One turn sends every row of this set to another row. A few are shown first. Where does it send the rows asked after them?
Q_957: [1.47, -1.10, -0.44, 3.06, 1.84, 1.32, -2.71, -4.02, -0.87, 0.56, -2.74, 1.23, 0.42, 1.03, 0.43, -3.93, -3.90, -1.63, -0.46, -1.14, 1.60, 0.71]
Q_57: [-0.29, 1.50, 1.14, 2.01, 0.70, 2.33, -3.09, -0.20, -1.82, 2.83, -3.33, 0.96, 3.03, 1.12, 1.11, -2.15, -1.34, -0.28, -1.37, -2.25, -0.04, 2.45]
Q_527: [-0.80, -0.70, 0.80, 2.50, 2.65, 2.09, 0.86, -0.40, -0.22, -3.47, 1.27, 0.24, 3.75, -0.55, 0.61, -3.76, -1.42, 0.19, -1.03, 1.50, -0.84, 1.81]
Q_962: [-1.43, -0.75, 0.13, 2.68, 3.11, 2.51, -0.25, -0.96, -0.48, -3.05, 1.56, 0.47, 3.62, -1.06, 1.24, -3.40, -2.04, 0.46, -1.80, 1.69, -0.96, 0.91]
Q_756: [1.76, 0.75, 0.72, 3.50, 1.45, 4.07, -2.08, -0.15, -1.11, 1.27, 2.10, -2.12, 2.98, 0.78, 2.16, -2.08, 0.02, -0.86, -3.48, -0.66, -0.80, 0.01]
Q_557: [-0.85, -0.33, 0.55, 2.87, 2.55, 2.19, 0.28, -0.66, -0.35, -3.31, 0.43, -0.01, 4.24, -0.81, 0.82, -4.67, -0.90, 0.67, -1.38, 1.88, -0.34, 2.15]
Q_167: [1.38, -1.05, 0.08, 3.46, 1.29, 1.61, -2.68, -3.97, -0.89, 0.62, -2.31, 0.85, 0.31, 0.99, 1.24, -3.46, -4.46, -2.74, 0.02, -0.66, 2.24, 1.21]
Q_263: [1.27, 0.11, 0.39, 3.73, 1.36, 4.46, -0.77, 0.36, -1.22, 1.37, 2.25, -2.00, 2.61, 0.84, 1.71, -1.10, 0.04, -0.85, -2.48, -1.16, -0.38, 0.40]
Q_868: [1.66, -0.32, 3.38, 2.59, 3.57, 2.64, -1.03, -1.14, -0.48, -2.97, -1.46, 0.39, 2.69, 1.71, 2.95, -2.77, -3.61, -0.02, -1.01, 2.02, 3.75, 2.11]
Q_203: [1.66, 0.17, 2.69, 2.64, 2.35, 1.97, -1.18, -2.08, -0.24, -2.65, -0.71, 0.48, 3.40, 1.44, 3.61, -2.58, -2.90, 0.54, -0.35, 2.28, 4.18, 1.90]
Q_539: [-1.56, 1.22, 1.89, 4.02, 2.45, 2.57, -1.39, -3.72, 0.01, -2.40, -2.39, 2.03, 2.12, 0.85, 1.00, -0.84, -1.54, -2.02, -1.11, -1.97, 0.92, 2.66]
Q_538: [0.92, -1.18, -0.43, 2.92, 1.32, 2.17, -2.34, -4.08, -1.07, 0.06, -2.86, -1.04, 0.16, 1.56, 1.15, -3.49, -4.15, -1.87, -0.47, -0.96, 2.64, 1.38]
Q_890: [0.12, 1.26, 1.31, 2.06, 0.84, 2.87, -2.62, 0.17, -1.42, 2.78, -3.67, 0.94, 2.56, 1.10, 1.88, -1.69, -0.57, 0.59, -1.96, -1.98, 0.13, 1.33]
Q_455: [1.37, -0.40, 0.11, 3.78, 1.47, 4.67, -0.23, 0.33, -0.54, 0.85, 1.67, -1.98, 1.65, 0.49, 1.71, -2.12, 0.09, -1.41, -2.82, -0.67, -0.85, 0.20]
Q_446: [1.54, 0.64, 0.03, 3.15, 1.16, 4.50, -0.67, 0.22, -0.59, 1.16, 2.26, -1.56, 2.35, 0.66, 1.67, -1.23, -0.09, -0.95, -2.78, -0.71, -0.98, 0.34]
Q_839: [1.31, 1.78, 2.01, 5.24, 2.90, 0.50, -0.84, 0.64, -1.33, 0.04, 0.21, -0.41, 2.78, 1.40, 3.32, -2.62, -3.62, 1.88, -0.81, 0.94, -1.19, 2.84]
Q_716: [-0.72, -0.85, 0.88, 2.79, 2.67, 2.04, 0.01, -0.89, -0.62, -3.31, 1.65, -0.10, 3.83, -1.08, 1.14, -4.22, -1.07, 0.65, -0.83, 1.00, -1.01, 1.77]
Q_423: [2.33, 0.06, 2.15, 3.56, 2.76, 2.08, -0.67, -2.41, -0.42, -1.86, -0.96, 0.42, 3.18, 2.12, 2.81, -2.78, -3.04, -0.09, -1.21, 2.19, 4.92, 1.27]
Q_835: [0.34, 2.09, -0.13, 4.80, 2.88, 2.30, -1.56, -3.39, -0.23, -2.04, 1.36, -0.08, -0.29, 2.51, 2.86, -2.30, -2.63, 0.08, -1.49, -0.08, 0.75, 3.21]
Q_729: [0.46, 1.91, 1.20, 2.35, 0.73, 2.29, -2.84, -0.25, -1.63, 2.99, -3.29, 1.23, 2.81, 0.58, 1.80, -2.27, -1.24, -0.39, -1.55, -2.47, -0.21, 1.81]
Q_824: [1.14, -1.45, -0.14, 4.67, 1.09, 1.40, -1.19, -1.14, -0.01, 0.83, -1.21, -2.43, 4.35, -0.52, 0.71, -1.16, -3.91, 0.64, -0.59, -0.34, -1.99, 0.99]
Q_304: [2.53, -0.14, 2.75, 3.71, 1.16, 3.68, -2.50, -2.47, 0.72, -0.66, -2.65, -1.58, 4.41, 0.76, 0.55, 0.18, -1.72, -1.81, -1.28, -1.92, 0.53, 1.47]
Q_808: [-0.75, 1.44, 1.49, 3.11, 0.83, 1.63, -2.44, -0.55, -2.55, 2.75, -3.72, 0.28, 3.27, 0.72, 1.58, -2.72, -1.13, -0.66, -1.58, -2.46, 0.23, 1.18]
Q_404: [1.38, -0.93, -0.45, 3.48, 1.19, 1.01, -2.39, -4.10, -0.57, 0.77, -2.74, 0.50, 0.75, 0.89, 1.39, -3.80, -4.25, -1.96, -0.17, -1.25, 2.57, 1.13]
Q_793: [2.06, -0.25, 2.65, 2.80, 2.60, 1.80, -0.61, -2.04, 0.16, -2.66, -0.96, 0.04, 3.26, 2.04, 2.90, -2.78, -3.04, 0.18, -0.62, 1.71, 4.53, 2.03]

Q_203 goes to Q_716
Q_957 goes to Q_423
Now find these:
Q_729 goes to Q_404
Q_962 goes to Q_756
Q_304 goes to Q_539

